50 stands for zero in the data rows.
Some points:
34,12,60,52,61,28,67,51,41,46,29,48,24,36,70,24,26,31,61,52,52,62,55,62,41,50,54,49,56,45,34,24,56,60,72,53,53,75,55,83,50,42,64,51,39,66,50,30,41,45,64,44,81,49,41,37,46,63,76,55,56,52,61,45
30,54,49,53,26,75,34,49,44,58,72,33,39,36,50,77,44,66,63,68,52,75,62,78,55,18,59,33,44,43,41,44,45,77,71,66,25,37,47,48,38,51,52,38,52,43,46,39,32,45,48,65,44,50,69,51,41,60,41,65,66,59,45,69
45,74,65,38,45,57,37,77,46,54,37,67,77,70,38,70,58,51,59,42,70,30,58,58,48,69,36,60,36,61,62,51,51,59,70,35,29,58,44,61,38,41,81,59,55,74,54,44,45,48,71,44,45,42,54,75,56,73,70,50,61,76,46,34
57,44,62,49,52,67,48,62,57,48,55,58,61,49,37,30,57,58,53,36,73,51,42,10,15,45,62,20,62,33,40,77,41,53,72,60,47,31,53,69,46,82,32,42,35,59,83,48,60,51,56,59,57,29,46,41,43,59,31,55,42,41,47,36
15,31,51,69,50,62,55,54,38,52,52,45,64,76,41,26,42,31,43,73,59,29,63,35,67,38,36,35,65,42,69,48,64,39,38,71,59,35,38,42,28,38,41,38,79,64,57,55,39,34,29,46,45,65,35,36,58,64,52,43,57,62,64,48
56,13,50,62,56,52,63,70,39,71,52,56,45,65,65,81,61,59,55,47,48,56,47,59,70,40,37,49,55,58,64,59,45,66,46,57,63,62,47,68,57,45,47,63,34,64,38,71,45,59,31,52,35,15,66,37,51,25,32,29,48,59,64,17
67,42,57,66,52,40,69,63,74,43,48,27,76,48,63,58,48,53,58,62,14,57,53,55,49,68,37,26,34,32,46,47,32,58,34,48,69,53,41,64,46,61,48,48,53,47,61,44,61,3,55,44,46,59,59,82,66,49,46,66,49,47,67,56
29,17,38,37,64,40,59,42,78,55,45,39,76,38,48,45,59,66,35,37,56,37,70,56,55,36,32,71,40,53,57,54,73,67,43,34,36,35,78,53,42,69,30,63,51,28,44,45,44,52,49,44,51,53,63,60,25,64,74,35,29,34,52,48
55,35,0,35,68,33,37,32,56,49,41,53,48,50,40,57,48,39,63,40,53,56,65,59,40,72,68,37,56,69,56,40,48,67,47,68,67,46,40,38,42,46,60,48,50,59,63,41,69,48,44,47,24,29,34,48,54,72,43,34,61,42,44,73
50,69,63,49,65,38,28,58,37,68,45,50,20,65,58,40,43,60,64,53,42,36,49,25,56,25,68,62,38,54,58,49,51,69,51,42,86,50,51,38,39,77,59,38,69,17,47,39,49,34,60,75,53,37,42,67,55,38,61,33,49,47,46,42
46,61,73,33,49,34,63,44,23,31,56,51,60,52,32,36,50,71,21,45,29,56,35,42,49,51,44,47,51,62,56,24,42,28,71,73,58,57,63,49,54,45,45,28,54,72,37,45,54,51,46,55,27,29,77,74,29,50,45,29,57,33,55,65
51,41,60,22,62,53,40,80,27,48,36,63,53,48,42,53,79,48,46,46,29,56,84,41,38,54,46,43,37,40,29,67,58,42,56,41,63,55,55,32,52,47,44,75,58,51,28,65,46,46,37,58,66,53,46,27,59,43,48,66,69,46,43,85
35,58,71,25,40,29,66,19,84,63,29,49,77,52,87,31,34,16,66,51,62,44,50,57,44,54,58,59,40,59,39,47,51,46,45,44,48,59,47,51,44,51,40,41,61,53,47,73,45,68,28,88,35,35,60,51,46,39,24,66,60,73,34,53
38,39,45,61,13,46,52,50,40,36,32,64,49,38,48,77,50,50,19,37,55,37,28,46,64,62,80,56,37,50,55,40,22,45,46,41,39,36,56,73,55,54,36,46,61,23,52,61,72,34,46,61,57,54,49,29,78,62,62,40,66,55,32,44
38,60,52,39,61,61,58,31,70,67,42,38,29,57,53,41,80,74,23,72,57,57,48,54,50,74,32,25,37,27,69,30,45,51,57,48,53,63,50,27,40,41,52,56,21,51,50,40,62,53,49,62,51,62,34,42,56,40,52,44,50,52,20,26
82,47,65,45,58,59,41,58,48,45,63,76,63,26,32,43,50,46,36,55,44,33,54,81,71,45,36,47,48,55,51,30,56,74,39,65,45,62,79,46,61,66,75,35,60,44,88,50,53,73,31,53,62,56,34,48,62,35,40,57,46,53,48,53
29,59,49,65,79,60,41,33,49,41,42,77,47,35,68,68,27,57,65,29,52,27,41,37,60,45,37,18,48,38,59,50,38,56,53,47,59,37,67,43,54,16,36,58,61,50,50,57,52,67,85,38,50,50,59,52,47,29,45,70,46,41,54,63
69,45,61,58,47,74,69,70,78,78,50,65,32,16,25,64,48,8,56,39,57,71,58,29,46,50,47,60,42,55,49,26,48,32,50,55,59,35,46,37,65,63,41,34,62,53,25,43,51,53,70,41,24,63,43,51,36,50,55,49,55,60,44,35
86,42,73,35,42,62,35,24,60,36,51,44,62,41,31,50,39,52,69,50,84,69,36,21,62,43,47,37,71,43,65,53,56,42,44,43,57,73,51,59,50,38,64,61,35,18,24,49,44,50,39,47,46,57,64,45,76,64,64,43,56,50,59,68
45,70,42,51,56,31,38,53,41,41,56,54,62,65,78,63,79,38,48,48,29,60,28,37,27,41,36,56,64,38,43,48,44,73,46,42,53,54,56,49,68,56,36,9,41,41,44,39,28,71,38,17,42,64,43,31,59,67,64,47,47,68,43,51
49,60,51,60,68,37,65,39,23,41,70,42,67,52,22,59,51,42,46,53,71,67,52,70,62,64,59,68,46,47,49,66,21,48,26,32,75,43,50,35,29,54,39,45,30,60,50,38,29,69,76,77,68,56,45,44,48,51,47,57,52,55,67,44
50,69,59,49,32,48,72,57,48,47,53,41,40,67,45,19,45,57,55,35,51,85,47,64,69,50,42,56,59,64,62,60,55,86,46,34,47,41,60,53,75,41,39,67,68,54,42,69,52,42,69,34,50,51,21,50,60,73,17,51,42,33,32,57
46,36,33,37,50,36,46,72,57,63,39,33,23,38,50,44,35,69,53,46,49,50,28,41,46,56,49,62,69,37,66,76,40,48,21,47,44,46,49,45,40,63,75,40,63,84,51,60,56,76,35,42,57,75,79,69,46,49,48,72,69,48,36,51
55,57,48,27,6,40,51,49,50,46,54,56,36,54,63,41,50,30,28,25,49,58,71,47,50,34,41,45,40,54,56,74,25,50,59,70,47,50,36,39,27,39,66,51,42,27,53,44,76,56,56,32,60,64,45,51,32,35,48,47,29,62,84,45
54,86,64,75,59,42,32,43,69,51,49,56,38,41,52,52,37,48,41,44,28,73,64,46,51,72,54,69,57,53,48,60,68,41,52,62,49,27,57,43,46,33,41,77,49,49,76,28,43,52,22,40,69,33,79,40,56,63,45,36,60,57,57,30
40,78,41,36,60,51,36,56,59,45,42,56,52,57,30,43,52,62,79,70,38,53,56,75,40,54,43,61,67,36,49,43,59,38,30,70,39,46,41,78,56,53,41,38,41,28,41,87,74,50,70,52,58,53,43,37,33,38,64,36,70,44,72,40
58,52,40,55,29,71,29,43,53,16,38,60,29,41,52,42,72,64,52,37,52,32,84,53,52,34,60,72,67,29,37,29,43,38,30,39,63,58,43,58,55,37,43,46,41,72,48,59,31,42,45,54,43,44,48,75,50,63,36,61,22,53,46,36
83,72,46,56,79,41,75,62,41,51,35,41,45,33,79,58,45,69,42,64,76,31,54,48,68,48,55,48,49,74,39,53,61,33,58,62,31,26,43,50,34,48,52,27,28,47,34,64,41,34,42,37,68,50,35,52,49,56,42,46,38,55,42,67
39,47,49,50,55,59,34,61,57,52,28,38,59,77,44,58,31,37,29,64,48,41,33,63,52,32,60,75,72,60,37,59,56,35,45,63,51,65,73,42,50,56,53,60,24,52,49,20,68,28,72,36,30,51,53,36,57,32,32,74,38,48,36,59
25,48,67,75,39,64,50,35,46,37,57,34,27,46,29,61,56,49,75,43,44,31,52,50,35,86,43,60,29,82,52,68,61,53,58,65,53,65,44,62,47,65,52,42,45,39,36,50,53,67,27,42,47,52,42,50,63,46,53,67,22,25,51,56
57,64,31,88,65,55,54,47,43,48,54,43,40,45,49,45,60,39,22,40,71,57,46,55,35,51,39,51,67,44,24,53,61,56,64,17,22,91,44,55,32,50,50,53,84,42,50,54,61,45,49,56,33,54,55,57,46,25,41,35,64,41,63,54
63,57,44,38,16,33,67,60,64,29,64,58,50,54,56,63,57,64,68,68,75,22,34,54,41,41,40,51,45,58,28,38,60,50,51,46,67,45,23,34,57,50,42,71,59,58,59,22,37,54,53,41,58,60,58,34,45,36,51,37,68,14,46,44
52,67,18,45,50,57,58,70,55,23,70,43,55,49,59,64,45,50,54,58,45,70,29,45,64,45,65,43,30,40,71,63,82,25,61,51,59,72,58,56,62,47,48,57,71,61,56,47,60,55,42,77,52,47,35,44,30,56,69,64,18,65,51,48
55,39,55,29,74,52,66,7,47,52,62,29,37,71,41,61,60,39,42,50,37,35,41,44,64,44,72,52,44,27,31,58,49,44,53,69,28,46,28,53,77,68,53,75,68,57,60,61,36,57,63,27,57,46,50,67,56,46,55,46,51,70,50,51
43,43,67,61,41,65,54,52,48,74,95,83,58,57,62,44,43,61,46,17,46,49,35,64,34,64,77,50,69,49,50,44,65,49,29,47,49,54,34,36,49,49,49,59,22,49,53,60,53,25,42,52,52,61,44,55,35,47,72,42,47,56,44,79
60,15,49,55,60,61,35,53,30,54,48,41,57,70,60,40,38,50,73,54,35,61,37,54,48,53,35,58,29,46,19,44,40,24,50,33,25,27,43,28,57,23,68,43,52,36,59,47,68,64,49,66,47,57,52,50,56,61,43,27,24,36,42,39
71,38,31,61,38,43,39,36,21,72,51,45,69,41,65,36,50,56,48,77,49,50,61,38,28,48,58,76,45,64,88,46,54,47,74,52,40,47,49,45,76,40,23,62,41,52,62,54,51,54,56,51,48,60,44,71,60,36,59,78,68,45,64,44
45,57,30,57,36,43,37,39,61,67,61,46,55,43,37,34,55,38,44,70,19,36,51,46,53,44,58,11,54,79,51,56,37,29,45,8,42,41,63,58,62,55,83,54,41,56,36,57,25,44,56,43,61,34,53,32,33,43,52,48,47,45,51,43
Along one direction, these points spread out more than along any other. Take the direction at right angles to it along which they spread out most. Go by this last direction. How far along it is each point below, from 0 to 99? The average is 50, and the first point in the table lies past the average. One standard deviation of the points above along it is 16.
50,69,59,49,32,48,72,57,48,47,53,41,40,67,45,19,45,57,55,35,51,85,47,64,69,50,42,56,59,64,62,60,55,86,46,34,47,41,60,53,75,41,39,67,68,54,42,69,52,42,69,34,50,51,21,50,60,73,17,51,42,33,32,57 >> 46
49,60,51,60,68,37,65,39,23,41,70,42,67,52,22,59,51,42,46,53,71,67,52,70,62,64,59,68,46,47,49,66,21,48,26,32,75,43,50,35,29,54,39,45,30,60,50,38,29,69,76,77,68,56,45,44,48,51,47,57,52,55,67,44 >> 36
58,52,40,55,29,71,29,43,53,16,38,60,29,41,52,42,72,64,52,37,52,32,84,53,52,34,60,72,67,29,37,29,43,38,30,39,63,58,43,58,55,37,43,46,41,72,48,59,31,42,45,54,43,44,48,75,50,63,36,61,22,53,46,36 >> 50
45,57,30,57,36,43,37,39,61,67,61,46,55,43,37,34,55,38,44,70,19,36,51,46,53,44,58,11,54,79,51,56,37,29,45,8,42,41,63,58,62,55,83,54,41,56,36,57,25,44,56,43,61,34,53,32,33,43,52,48,47,45,51,43 >> 39
38,39,45,61,13,46,52,50,40,36,32,64,49,38,48,77,50,50,19,37,55,37,28,46,64,62,80,56,37,50,55,40,22,45,46,41,39,36,56,73,55,54,36,46,61,23,52,61,72,34,46,61,57,54,49,29,78,62,62,40,66,55,32,44 >> 66
83,72,46,56,79,41,75,62,41,51,35,41,45,33,79,58,45,69,42,64,76,31,54,48,68,48,55,48,49,74,39,53,61,33,58,62,31,26,43,50,34,48,52,27,28,47,34,64,41,34,42,37,68,50,35,52,49,56,42,46,38,55,42,67 >> 40
54,86,64,75,59,42,32,43,69,51,49,56,38,41,52,52,37,48,41,44,28,73,64,46,51,72,54,69,57,53,48,60,68,41,52,62,49,27,57,43,46,33,41,77,49,49,76,28,43,52,22,40,69,33,79,40,56,63,45,36,60,57,57,30 >> 47
29,17,38,37,64,40,59,42,78,55,45,39,76,38,48,45,59,66,35,37,56,37,70,56,55,36,32,71,40,53,57,54,73,67,43,34,36,35,78,53,42,69,30,63,51,28,44,45,44,52,49,44,51,53,63,60,25,64,74,35,29,34,52,48 >> 41
56,13,50,62,56,52,63,70,39,71,52,56,45,65,65,81,61,59,55,47,48,56,47,59,70,40,37,49,55,58,64,59,45,66,46,57,63,62,47,68,57,45,47,63,34,64,38,71,45,59,31,52,35,15,66,37,51,25,32,29,48,59,64,17 >> 39
46,36,33,37,50,36,46,72,57,63,39,33,23,38,50,44,35,69,53,46,49,50,28,41,46,56,49,62,69,37,66,76,40,48,21,47,44,46,49,45,40,63,75,40,63,84,51,60,56,76,35,42,57,75,79,69,46,49,48,72,69,48,36,51 >> 53
67,42,57,66,52,40,69,63,74,43,48,27,76,48,63,58,48,53,58,62,14,57,53,55,49,68,37,26,34,32,46,47,32,58,34,48,69,53,41,64,46,61,48,48,53,47,61,44,61,3,55,44,46,59,59,82,66,49,46,66,49,47,67,56 >> 43
45,74,65,38,45,57,37,77,46,54,37,67,77,70,38,70,58,51,59,42,70,30,58,58,48,69,36,60,36,61,62,51,51,59,70,35,29,58,44,61,38,41,81,59,55,74,54,44,45,48,71,44,45,42,54,75,56,73,70,50,61,76,46,34 >> 47
